The rows of Z fall into 3 groups, which share some directions, and each row is roughly a mix of its group's hidden directions.
Z, 102 rows:
[[  9.2  16.9 -19.0  24.9 -21.4  -0.9 -21.7  -5.2   2.9  61.1]
 [ 18.1 -21.6  16.3  -7.6 -41.0  14.3  20.4 -29.9  -7.0 -41.2]
 [  3.1  16.3 -27.2 -18.5 -18.1  -0.6  28.0  49.1  32.9  -9.4]
 [  3.4   7.9 -27.2 -19.7 -21.8   2.6  31.1  38.9  43.4   0.9]
 [ -9.5 -22.9  -9.2  62.2 -21.6  -7.8  11.4  20.8  16.4  11.1]
 [ -7.7 -29.9  -2.1  -5.5 -33.8 -20.9  21.4 -35.6  -7.7 -41.3]
 [  5.1  -9.3   7.5 -30.8   9.7   3.7  36.3  31.7  13.6 -48.2]
 [ 39.3  27.0   9.8  -2.2  30.9 -11.3  16.4  46.1 -12.9  -6.1]
 [ -8.0 -16.1 -15.5  60.9 -24.9 -11.7  19.1  22.0  11.7   6.6]
 [ 11.1  31.2 -23.8  23.6  -2.1  -4.6 -13.1  43.0  -7.7  41.5]
 [-24.3 -19.7   6.7  22.5  21.1  36.5 -29.1 -12.6  -6.5  41.2]
 [ 29.3  -6.6  18.1 -26.0  -9.9  -4.1  30.4   0.5  -8.9 -55.0]
 [ 13.4  22.6   6.4 -57.5   0.5  -3.2  -6.7 -33.0 -10.4 -27.5]
 [  7.7   4.5  -3.2 -32.0  52.5  18.4  -0.3  29.0  21.1  23.6]
 [ 28.9   4.6  -8.1 -27.4 -12.2  -5.8  43.8  26.8  23.0 -32.2]
 [  7.3  11.0 -32.3  10.4 -33.8 -33.7  35.5  22.4   9.4 -24.4]
 [ 31.7   9.0 -21.6  -7.5 -16.3  12.7  42.0  43.6  18.6  -3.2]
 [-14.3  11.8  13.2 -33.1  29.8  32.7 -35.4 -17.3  -8.9 -29.1]
 [ -1.3 -22.7  -2.7  -9.8 -43.4 -17.0   8.0 -40.0 -11.7 -38.2]
 [ 43.6  22.9  18.8   2.0  22.0   6.7  15.9  44.8 -21.4  -5.6]
 [-45.0 -37.7 -18.5   2.3 -12.0  -7.1  21.4 -34.1  16.8 -12.9]
 [-10.3   9.6  -6.1  27.9 -10.1  -4.0 -40.1 -26.7 -11.7  49.6]
 [ 21.4   0.1   8.5 -22.7  22.2 -30.3  34.9  -7.3  35.9 -32.2]
 [ 28.2 -11.3  15.5   4.8 -30.4  18.9  34.3   2.4 -14.3 -46.8]
 [  6.0   0.9  -5.4  35.3  -0.4  42.6  10.6  43.7 -20.2  22.4]
 [ 25.6   7.6 -26.9   5.3 -19.5  23.5  31.2  42.9  17.5  23.2]
 [  9.8   4.8   8.8   7.6 -49.1  -7.1  -8.7 -52.1 -16.2 -16.8]
 [ 11.7  13.3 -18.4  26.0 -28.1  -3.1 -20.1 -20.2   0.0  55.8]
 [-24.9 -16.8  32.6  13.6  31.9  23.8 -33.9   2.5 -29.6  16.9]
 [-33.4 -23.8  -3.9   3.7 -32.2  18.2 -27.9 -42.9  -3.0  18.8]
 [ 30.5   4.3  22.7 -19.9  30.7 -12.2  34.6   3.5  35.1 -25.7]
 [-32.9 -13.4  -8.9  23.3 -22.7  34.0 -29.9  -7.7 -20.1  33.7]
 [  4.7  20.1   5.5 -56.9  27.7  -3.9   9.7 -26.5 -10.9 -25.5]
 [-13.8 -13.8 -16.6  61.8   3.5   7.2  16.0  31.4  14.1   8.4]
 [-15.3  16.6 -14.0  17.0  26.4  -5.4 -28.9  30.8 -13.3  48.7]
 [-15.6 -25.5  15.9  51.0  -6.8  21.7 -20.7 -22.6  -3.9  28.9]
 [ -5.4  19.6 -26.6  24.7   5.1   3.9 -13.3  33.1   8.5  54.1]
 [ 42.4  17.0  16.3 -51.3  26.2   2.9   3.4   1.1  18.9   3.2]
 [-20.6 -17.5  22.3   9.9  42.8  37.3 -31.6  -1.9  -1.8  22.3]
 [-12.7 -30.6  26.3 -16.5   8.7   4.4   3.6 -50.5   0.8 -36.5]
 [ -4.1 -15.2 -12.8  38.2  11.6 -11.5  26.0  51.0  19.3  16.3]
 [ -3.1   2.8 -16.2 -10.3  54.7   1.6  31.1  36.0  17.3  10.4]
 [-35.6  -4.7  13.6   7.5  24.4 -24.2 -38.2 -39.2 -17.1  -7.3]
 [-18.8   5.5 -16.5  22.5 -14.7  22.2 -35.3  15.3 -34.4  39.0]
 [-13.9 -28.5  26.5  -4.0  -5.8  19.0 -12.3 -59.8  -6.0 -13.2]
 [ 31.8   6.0  14.6   3.6  18.2  23.2  45.2  33.5  14.1 -23.5]
 [  0.4  -1.0 -18.4  40.4 -58.3 -20.3   9.3   5.1  -1.9 -12.4]
 [-24.4 -10.7  24.6  17.9  30.1  33.7 -30.5  11.8 -30.2  20.0]
 [-13.9   7.3  22.1 -38.5  16.7  17.2 -34.4 -34.5 -22.4 -19.6]
 [ -2.5  16.8   8.6 -31.5  -3.7 -17.7   6.7 -22.5 -15.4 -59.9]
 [  3.4  29.4 -36.1   7.1   5.6   0.0  17.0  57.3  13.8   6.3]
 [ -0.3  -9.6  29.7  -7.2  10.6  33.1 -42.6 -34.3  -9.5  27.1]
 [-21.0 -20.6 -10.1 -21.0 -11.8 -11.9  21.5 -41.2  35.4 -30.8]
 [-31.0 -11.2  -5.8  -2.0 -25.2 -25.8 -42.2 -37.3 -18.0  11.3]
 [ -5.8  23.4 -37.0   2.8   5.6 -46.8   1.9  33.8 -21.4 -16.3]
 [ -1.0  10.6 -27.3  11.9  -5.5 -27.8  42.7  40.9   4.7 -27.0]
 [ 23.7 -19.2  28.6 -15.3  -4.8  18.4  41.0 -19.0  13.6 -38.5]
 [-45.3 -23.1 -13.9   6.4 -13.9  -8.6 -29.1 -36.0  -0.4  28.6]
 [  4.5  27.0  -6.8  19.5  20.1  -1.9 -21.8  47.2 -27.7  31.6]
 [ 25.6  19.8  19.3 -58.4   6.1   2.2 -12.0 -29.3  -5.8 -12.0]
 [ 42.6  13.3  36.8  -7.7  14.2  39.4  18.3  16.7  11.4 -12.1]
 [-24.4  -5.5  -0.9 -11.8  -4.1 -45.6 -39.8 -37.1  -4.3  14.6]
 [ 40.0  11.4   1.4  11.6 -18.8  31.0   6.0  31.0  -7.3  42.7]
 [  3.2  -6.9  26.4  20.2  20.2  -7.5 -29.8 -43.3 -40.3   6.0]
 [-10.1 -19.4  18.6  12.3  -8.5   8.2 -29.7 -55.7  -8.8  29.7]
 [ 13.6 -34.9  31.0 -16.6 -13.1  17.9  12.7 -49.7  -0.5 -17.3]
 [-37.6  -4.5 -40.5  11.1 -14.5 -43.6 -20.4  -6.5 -13.6  10.3]
 [-23.7  -2.4 -23.2  28.2 -22.3  25.2 -26.4  11.3 -30.0  36.0]
 [-12.9  34.0 -27.1   8.8   4.6 -24.8 -15.5  52.3   2.4  17.4]
 [  4.3  33.9 -28.3  18.6  -0.5 -17.6  -9.6  49.3  -5.0  29.5]
 [ 20.7   5.1  32.8 -15.5  22.3  33.9  15.0  -7.9  48.2  -5.0]
 [ 16.7  25.8  -3.7  -4.2  45.4 -25.8  18.9  41.8  15.3  -2.7]
 [-14.8  18.3 -23.5  22.9  12.4  -3.8 -20.9  25.0  11.0  55.4]
 [ -3.2  12.5  -2.3 -20.3  16.6 -41.1  13.5  11.7   0.1 -56.4]
 [  8.2  14.0 -12.1 -20.0  -6.9  -4.7  30.7  33.9   5.7 -55.2]
 [-29.2   0.9 -18.8  14.7  -7.7 -26.8 -31.6   9.0 -48.3  20.8]
 [-47.2 -11.2 -44.6   8.5  -3.1 -30.8 -11.8 -12.2   7.0  18.5]
 [ -2.7  21.2  -4.0  10.1  38.4  19.3 -14.5  34.4  12.0  45.8]
 [-32.0 -23.6 -10.8  54.8  12.3   5.5   7.0  31.0   8.7   9.3]
 [-10.1 -17.5  28.9   6.4   1.1   8.8 -27.6 -60.5 -15.7   4.0]
 [ -6.3 -16.3 -11.4  28.7  19.3   7.1   6.6  42.7  13.2  48.2]
 [-23.1  -1.0  12.5  26.6  13.6   5.3 -46.5 -22.1 -28.3  31.5]
 [ -3.3  -0.3   5.2 -30.1  26.3  38.2 -40.8 -12.3   6.7  33.2]
 [ 24.5  -6.8   3.1 -30.0 -28.1   1.9  36.2  28.2   7.4 -39.2]
 [ 46.3  12.6  -9.2  -6.0 -35.6 -31.0  31.3  10.6  13.4  11.3]
 [ -5.0 -20.2 -10.7  50.4   1.9  -4.6  16.8  39.9  20.9  24.9]
 [-37.0  -8.7  23.3  -1.2  32.3  25.4 -29.8 -25.8 -24.0 -15.5]
 [  5.6 -19.1   9.9 -20.2 -24.9 -27.3  12.7 -41.0   1.5 -44.2]
 [-32.4 -27.7   7.2  40.1  -4.9  22.9 -29.6 -18.9  -6.8  27.4]
 [ 21.6  22.8 -39.1  -7.3 -30.0 -27.5  30.4   1.8  25.8 -15.5]
 [-37.3 -20.0   8.0  25.0  27.5  35.3 -30.0  -4.7 -11.3  22.7]
 [ -0.5  11.9  18.1 -47.8  14.0  17.1 -26.7 -37.9 -25.7  -0.1]
 [-54.8 -20.4 -10.9  36.6   5.8  17.7 -20.1   3.8 -19.2   6.5]
 [-40.6 -22.6 -18.1  57.5 -12.8  -0.9   5.8   4.5  -3.5   5.6]
 [-25.4 -12.8  33.1  12.7  25.2   6.6 -42.8 -14.8 -32.4  14.6]
 [ 40.1   2.5  -8.3  -6.9 -24.4  25.5  33.3  37.0  15.7  18.9]
 [ 19.4  16.4  -2.3 -10.9  17.4  18.1  29.3  11.2  57.4 -19.3]
 [ 10.3 -11.3  17.0 -31.9 -12.7 -32.4   2.9 -45.3   8.6 -34.1]
 [ -7.2 -16.5  16.0  18.9   4.2  -3.8 -32.5 -46.5 -14.5  40.7]
 [-27.8   1.9  17.6 -16.5  24.2  28.9 -35.5 -31.3 -20.5 -24.8]
 [-27.0 -36.8 -13.9  -7.6 -17.3 -17.9  26.7 -40.3  13.6 -24.1]
 [ -4.4  15.8  13.7 -54.5  22.1  11.8 -21.6 -27.1 -14.5 -24.1]]

One row of each group comes first, with its name. Which group is each row after those in?
[ -6.7  11.6  -6.0  26.9 -12.7 -10.0 -40.3 -29.0 -12.0  47.3]	H
[-32.5 -17.1 -28.8  25.9 -33.6  21.9 -18.3  -5.3 -23.8  25.7]	B
[-34.2 -19.7  16.9  25.3  16.5  33.7 -35.6 -24.6 -15.1   7.8]	R

[-33.7 -18.6 -18.8  58.7 -26.0  -3.6   4.4  -0.1  -7.5   2.6]	R
[ 39.8  13.3  15.6  -9.8  10.8  22.6  33.3  14.3  35.9 -26.9]	B
[-26.2  23.3 -28.8   9.1  -0.8  -6.8 -17.8  38.0  23.8  39.3]	H
[-13.8 -25.1  23.5 -14.9  -2.5   7.5   0.9 -49.1  -5.7 -44.2]	H
